Each row is where one point has got to under a steady rotation. How many ticks took it there?
The counts run from 0 to 710.
[  3  12 -22   9   8 -15   3 -14  -1  -2   0   8   4  -2 -11   1   5 -29
  -3  12 -16  -1  -1  24   2   6  -7   5 -11  -8  -6  -7   6  19   6   8
   1  15  -1 -19   4 -17 -21 -19   5 -13  10  16 -15  -4  -2 -12   1  10
   4   9 -14   0 -21  33 -14   1   6  -9  -9  27  -6  -6  -9   6  18   4
 -22  -1 -13   3   1   4   0   4   5  10]
637
[  8  11 -21 -23   6  -2   2 -15   1   2   0   5  13 -11 -15   0 -11 -30
   0  20 -10  -4  -2  12  19   7  -7   9  -9   7   5  -3  -1  -6   8   7
   9   0  23  -4   7  -5 -11 -16  -1   3   2   2  -2  -7 -11 -15  -1  22
  -6  11   2 -10 -21  26  -4 -22  15  -9 -16  16   9   6  -3   0  19  -2
  -4  18 -20   0  13   9   3  14  -6   1]
114
[  5   9 -23 -26   9 -15   2 -20  13  -7   4  -1  15   7  -5  12  -3  -8
  -1  17 -13   6  11  -4   4   0  -2   5   3  11 -12 -18  -2  -6  18  -3
   6  -6  28 -13  -2  11 -12 -17   5  -1   4   5  11  -5 -20   5   9  10
   4  10  -2  -8  -9  25   7 -16  31  -8  -2   4  10  10  -1 -11   9  -8
  -8   1 -22   2   9  13   4   9 -20   9]
435
[ -4  12  -6   9   6 -12  11 -22  -3  -8  -5  14   8  10 -20  10   9 -34
   5  22 -10  -5  -4  20   3  -3  -5  16  -6 -15 -20   6  -8  -2   8  12
  -3   1   6  -1   5  -2  -9  -9   1  -3  19   9  11 -11  -4 -10  -1  12
  -9   3 -27   5 -23  26  -6  -9  11  -8 -14  26  10  -2 -10  -9  14  -4
 -14  15 -12   1  -1  -3  -4   3  -9  13]
472
[  1   6 -22  -7   6  -6   4 -19  -3   1   4   1  17  -5 -15   4  -1 -35
  -2  16 -23   0  -4  13  10   1  -7   3  -8   5   6   0   9  10  20  -2
   2  11  11 -15   3  -5 -16 -17   0  -4   7  13 -18  -6  -8  -9   0   7
   3  13   0 -10 -20  31 -15  -6   6 -11 -18  22  -7   0   4  12  17  10
 -10   8 -20  -4  -1   5   1   4   5   5]
172
[ -5   9 -15  12   5 -16  13 -31   3 -16   0   4   4   9 -19  11  13 -16
   2   9 -25  10   2  24 -14  -3   5   9   7  -2 -20  -8  -9   9  17  -1
  -1   4   9  -9   2  -1 -11 -10  10  -3   9  15   7   1 -17   7  10  -3
  13   9 -24   4  -8  22  -2   4  12  -2  -7  24   4  -8   3   0   0  -8
 -13  -5 -13  -7 -13  -5  -4 -10   2  19]
697
[  4  12 -19 -13   5  -7   4 -11  -2   4   3   3   9  -5 -24   6  -2 -27
   7  17  -5  -6  -1  20   6   7  -3  16  -3   0 -12  -9   6 -13   4  20
   3  -7  18  -9  12 -10 -19 -21   9  -5   6  -4  -1 -15 -10 -18   1  19
  -8  13  -2  -3 -17  20 -12 -11  24  -8  -9  18  12   3  -8  -9  14   0
   3  13 -15  -1  14  11   6  18 -15   1]
454
[ 12  17 -27 -19   6 -12  10 -15  10   0   3  -1  13  -2 -20   2 -16 -20
   0   8 -11  -2   4  17   2   2  -1  11  -2  14   1 -18  -3  -8   9  12
  -1   3  22  -9   4 -17 -19 -20   6   0 -13  -7   0 -13 -20  -5   9  14
  -2  11   9  -4 -10  13 -11 -17  17  -3 -10   9   9   5  -3  -8  16  -5
   1  10 -19  -8  11   8   7  16 -13  -6]
669
[  5  11 -12   4   9 -18   5 -26   6 -12  -5  10   7  10 -26  10   4 -33
   6  24 -11   0  -4   9   5  -9  -2  19  -7 -10 -14  11  -3   7  11   4
  -3   4  14   5   6  -5  -5  -9  -4   0  16   5  14 -14  -5  -6   2  18
 -16   9 -14   2 -23  30  -5  -6  12  -9 -14  19  12  -2 -12  -7  15  -9
 -16  15 -19  -3   4   4  -1   3  -1   6]
8
[  9  12 -25 -23  11 -10  -3 -28   2  -6  10   7   3  14  -7  -1   6  -9
   3  14  -8  -1   9  -2  14   6  -2  10  -5  -4  -6  -7  -5  -6  12  -5
   8  -2   6 -14  -2  -2 -19 -13  -4 -23  11  13   0  -1  -9 -10   6  20
   1  17 -26 -12  -6  31   7  -4  30 -11  -6  29   1  -4 -13 -16  -1  -2
 -21  -3 -14   5   6   2   2  10  -1   8]
94
[-10   8 -19   1   7 -13   4 -10   9 -10   7  -2  20  17  -8  14   7 -36
  -6  26 -29   3  10  10  10 -10   0   4   0  -1  -4  -2  -3  18  11   5
   5   7  12 -20  -3  -3 -10 -14   7   0  14  12  -4  -3  -2   0   8  -4
  17   2 -20  -2 -24  19  -6  -7   5 -13 -14  18   7  -4  -2  -1  20   6
 -11  -3 -14   6 -17   3 -10   0  -8  17]
403
[ -2   7 -25 -18   2   6  10 -11  -4   0  10  -6  17  -7 -10  -1  -1 -16
  -6  13 -23   5   7  22   5   9  -2  -4  10  15  -6 -24  -5  -7  16  13
  14  -4  16 -22   5  -5 -27 -20  21   2  -1  12 -11   5  -8  -2   6   0
  26  12 -12 -10  -8  11  -9 -17  16 -10 -11  21   2  -6  13  -1   5   5
  10  -4 -13   0  -6  -3   1   6 -12  11]
443
[-10   7 -15   7  10 -10  13 -26  -6  -6   4   7   4  13 -17   7   9 -14
  -1   9 -22  -2  11  25 -12   2   2   0   1  -6 -25 -19  -1  -1  17   3
  -2  10   5 -24 -10  -9 -21 -12  12 -14   9  18  -7   0  -9   2  10  -1
   7   5 -24   9  -2  25 -13   0  18  -7  -2  24  -4  -7   2 -10   3  -2
 -14  -6  -9  -6  -9  -7  -3  -2  -3  17]
548
[  3  11 -15 -13  12  -9  16 -30  12  -9  -1  13   4  15 -14   0  -3  -6
  -1  16  -8  -3  19   7  -2  -2  -1   3   1   4 -17 -18 -16  -9  14  -1
  -2  10  15  -6  -2  -4 -18  -9  -3   1   3  12  18  -1 -13   3  10  12
  -6  -3 -23   8  -2  19   6 -19  25  -7 -10  10  16  -3  -3 -22   5 -16
 -16  -1 -11   3  -3  -9  -3   2 -19  13]
267
[  1   7 -19 -10   9 -10  15 -27  14 -18   5  -3  18   7  -8  10   5 -10
  -3  12 -24  10  11  15  -8  -4   3   4  16  12 -10 -23 -12   6  21  -3
   7  -2  24 -11  -2   9 -13 -20   9   6   2  13   4   7 -20  14   7  -1
  21   8 -14  -4  -5  14   1 -14  18  -5  -9  13  10   0   8   1   5 -12
  -5 -10 -16  -4  -8   1  -3  -7  -9  21]
674
[  3  11 -19  -7   9  -4  14 -31  -2  -7  -3   3   3   8 -32   3   0 -12
  14  14 -10   1   2  22  -6  -2   4  19   8   0 -21  -4 -12 -21  14  13
  -4  -4  18   1   9 -11 -20 -11   6  -1   3   2  11  -8 -17  -2   9   7
 -10  10 -17   5   4  10  -6  -5  25  -2 -14  20  22 -10  -3 -17  -4 -13
   7  11  -8 -14   1  -8   2  -2  -4   3]
225
[  4  14 -13  -5  13 -13  11 -37   3 -15  -6   6   2  16 -30  10   8  -9
  13  16 -11   3   1  10  -4  -2   6  21  10  -4 -23   1 -14 -14  16   3
  -4 -10  15   3   4   0 -11  -9   0  -5  12   4  21  -7 -16   2   8  11
  -7  15 -23   1  -3  20   8  -5  24  -4  -9  17  20  -6  -6 -13  -6 -16
  -7   9  -9  -9   1  -4  -3   0  -5  13]
540
[  8  19 -17   1   4 -31  12 -22  16 -11  -2   5   2  15 -21   9   3  -4
   8   6 -15   6   5  21 -18   2   5  12   0   1 -22 -18  -2   4  -2  13
  -6  -2  11 -13   5 -13 -17 -19   8  -8   1   0  15 -14 -18   1  12  14
   2   4 -10   0 -10  26  -6   6  22   0  -4  18   7   0 -13 -15  13 -11
 -11  -4 -11  -6   9   7   1   9 -16   9]
141
[ -4   5 -19  -8  11  11   7 -22   2 -10   7   0  22   3 -17   5  -1 -33
  -7  19 -27   3   9  10  18  -4   1   2   9   7   0  -3 -14  -1  29   0
  10   9  21  -8  -4  -2 -15  -9   5  10   9  14  -8   1  -8  -2   7  -9
  12   6 -17  -2 -11   9  -8 -18  11 -10 -23  14  15 -12  10  -2  10   1
   3   7 -15  -4 -20  -9  -6   2   0  11]
21
[ 10  12 -27 -22  12  -8  -1 -32  -6  -1   8   1   2  12 -23   3   3  -6
  13  17 -11   0   5   4   4   2   1  18   4   2 -12  -1   3 -25  19   2
   1  -4   9  -5   2 -10 -23 -13   0 -15   3  12   0  -4 -14  -5  12  15
  -3  22 -14 -11   0  21   0  -3  33   0  -9  21   6  -7  -5 -13  -9  -5
  -1   5 -17  -9   4  -1   5  12   5   0]
160
[-11   6 -15  -9   8  -8  11 -21   3  -7   6  -6  17  11 -10  14   9 -11
  -3  18 -21  10  14  16 -11  -2   3   1  12   7 -21 -19  -1   0  19   1
   3  -3  22 -21  -4  11 -19 -17  16  -1   8  15   0   4 -17  12   9  -5
  22   7  -6   0 -10  20  -5 -11  21  -7  -5   9  -2  -2   8  -6   7   0
  -2 -10 -14 -10  -8  -2  -3  -6 -10  20]
62
[  5  13 -29 -10   3 -16   6 -11   6  -2   9 -10  16  14 -17   9   3 -20
   4  11 -25   4   6  10  -2   1   4  11   6  15  -5 -21   8   1  15  14
   3  -4  17 -21   4  -8 -25 -19  14 -10  -1   3 -10  -7 -13   0  12  -1
  27  16   1 -12 -10  13 -16   0  16  -5 -13  14   1  -7  -3  -1   8   5
   1  -5 -16 -11  -3   7   3  13  -2   2]
229
[ -4   7 -22  -5   7 -11  -4 -15   0  -6   9  -2  12   3  -7  10  18 -21
  -1  15 -22   7  -2  11   5   7  -6   1   3   0  -9  -8   6   8  12  -2
  11  -7  12 -20   1   9 -15 -19  13 -11  19  18 -14   1  -6   2   1   5
  28  18 -19 -14 -15  30   0  -1  14  -8  -6  23 -10  -6  -1   4   6  10
  -9  -9 -16   3  -6   8  -2   1  -3  14]
468
[  5  18 -16  -7   2 -25   0 -12  15  -7   0  -1  14   7 -12  16   7 -20
   3  21 -10   5  -5   9   2  -4  -4  12  -2  -5 -11  -3   1   6  -1   5
   4 -13  23  -4   6   6  -7 -21   6  -2  14  -1  15 -11 -11   2   1  16
  10   8  -8  -8 -25  29   5  -5  15  -7  -3  14  12  14  -9  -4  22  -5
 -11   3 -16   4  10  17   9  11 -17  12]
685
[  2   7 -20 -18   8  -1   3 -29 -11   3   1   5   2   3 -27   2   6 -16
  17  17  -6  -4   1  13   3   3  -1  15   3  -6 -15   0  -2 -28  17   7
   2  -7  13  -4  11  -9 -20 -13   0 -10   6   9   1  -3 -10 -11   2  17
  -9  15 -18  -6  -2  15  -3 -10  30  -4 -10  23  11  -9  -3 -15 -11  -6
   1  13 -12  -7   4  -3   2   8   0   3]
623
[  6  14 -20  -9  11  -2  12 -22   2  -6  -1  10   7   2 -23  -3 -14 -22
   4  15  -6  -7   3  18  10   3  -6  14 -10   4  -5  -5 -17 -10   9  12
   0   7  18   4  13 -21 -17 -14  -2   5  -7  -1  11 -11 -11 -19   4  17
 -17   2  -9   6 -11  12   2 -16  17  -8 -14  15  23  -2  -8 -17  12 -11
  -2  21 -12  -3   8  -4   0  11 -13   3]
33
[  5  10 -19  -9   7  -1   8 -23  -6  -1   0   9  -4  -8 -19  -6  11 -10
   7  10  -9   6  -9  29  -3  17  -8  12  -1  -4 -14  -7  -2  -6   4   6
  10  -9   6  -3   9  -2 -19 -19  13  -9   8  17  -3   4 -15  -9  -4  23
   7  20 -20 -10 -11  31   2  -4  20  -1  -5  35  -5  -6   1   1   1  -4
 -14   2 -12  -1   5   2   6  -2   2  11]
217
[  6   6 -21 -20   5  -1  -5 -21  -6   1   6  -2  16  -6 -14   7  14 -21
   7  17 -13   3  -7   9   6   6  -3   9   6   1  -8  -6   8 -11  19   3
  10 -19  20  -5   7  10 -15 -20  11  -6  14  14  -9   2 -11  -5  -4  12
  15  25  -7 -20 -16  29  -4  -9  25  -8  -8  23  -5  -1   3   7   0   2
  -3   5 -19  -1   3  11   7   2   1   9]
534
[ -8   6 -11  -2   4 -11  13  -9   6  -4  -1   5  25  -4  -4  12   1 -33
 -14  19 -17   4   5  23  -1   0 -10  -2   1   6 -11 -14   2  16  11   3
   6   4  24 -16   2  11  -8 -20  11   9   7  16  -3  -4 -17   2  -4   3
  10  -1  -6   2 -26  32  -7 -17  12 -13  -6   9   0   5   5   9  26   0
 -10   4 -18   7   1   7   4  -4 -20  16]
594
[  5   8 -20 -26   7   7   5 -28   3  -8  -1   4   8   4 -18   1  -6 -17
   4  18  -7  -1   8  10   7  -1   1  10  11   8 -10  -8 -18 -25  20   4
  10 -13  23   6   5   2 -15 -14   2   8   4   8  13  -2 -15  -2   6  13
  -1   7 -19  -6  -6  11  10 -23  27  -8 -11  16  20  -4  -1 -15  -5 -14
   6  12 -14  -1  -1  -2   0   2 -15  12]
202
[  0  15 -23  10   5  -6  15 -15  -4  -4   1   4   5  -2 -29   0   1 -29
   3   7 -25   4  -4  33  -1   5  -1  14  -1  -1  -3  -4  -7   8  10  17
   4  12   2 -11   8 -18 -19 -13  13  -5   1  11 -10  -8  -4 -10   6   3
   4  11 -17   0 -14  12 -16   1   1  -5 -19  31   9 -14   2  -2  11   1
   2   4  -8  -7 -11  -4  -4   3   6   5]
0
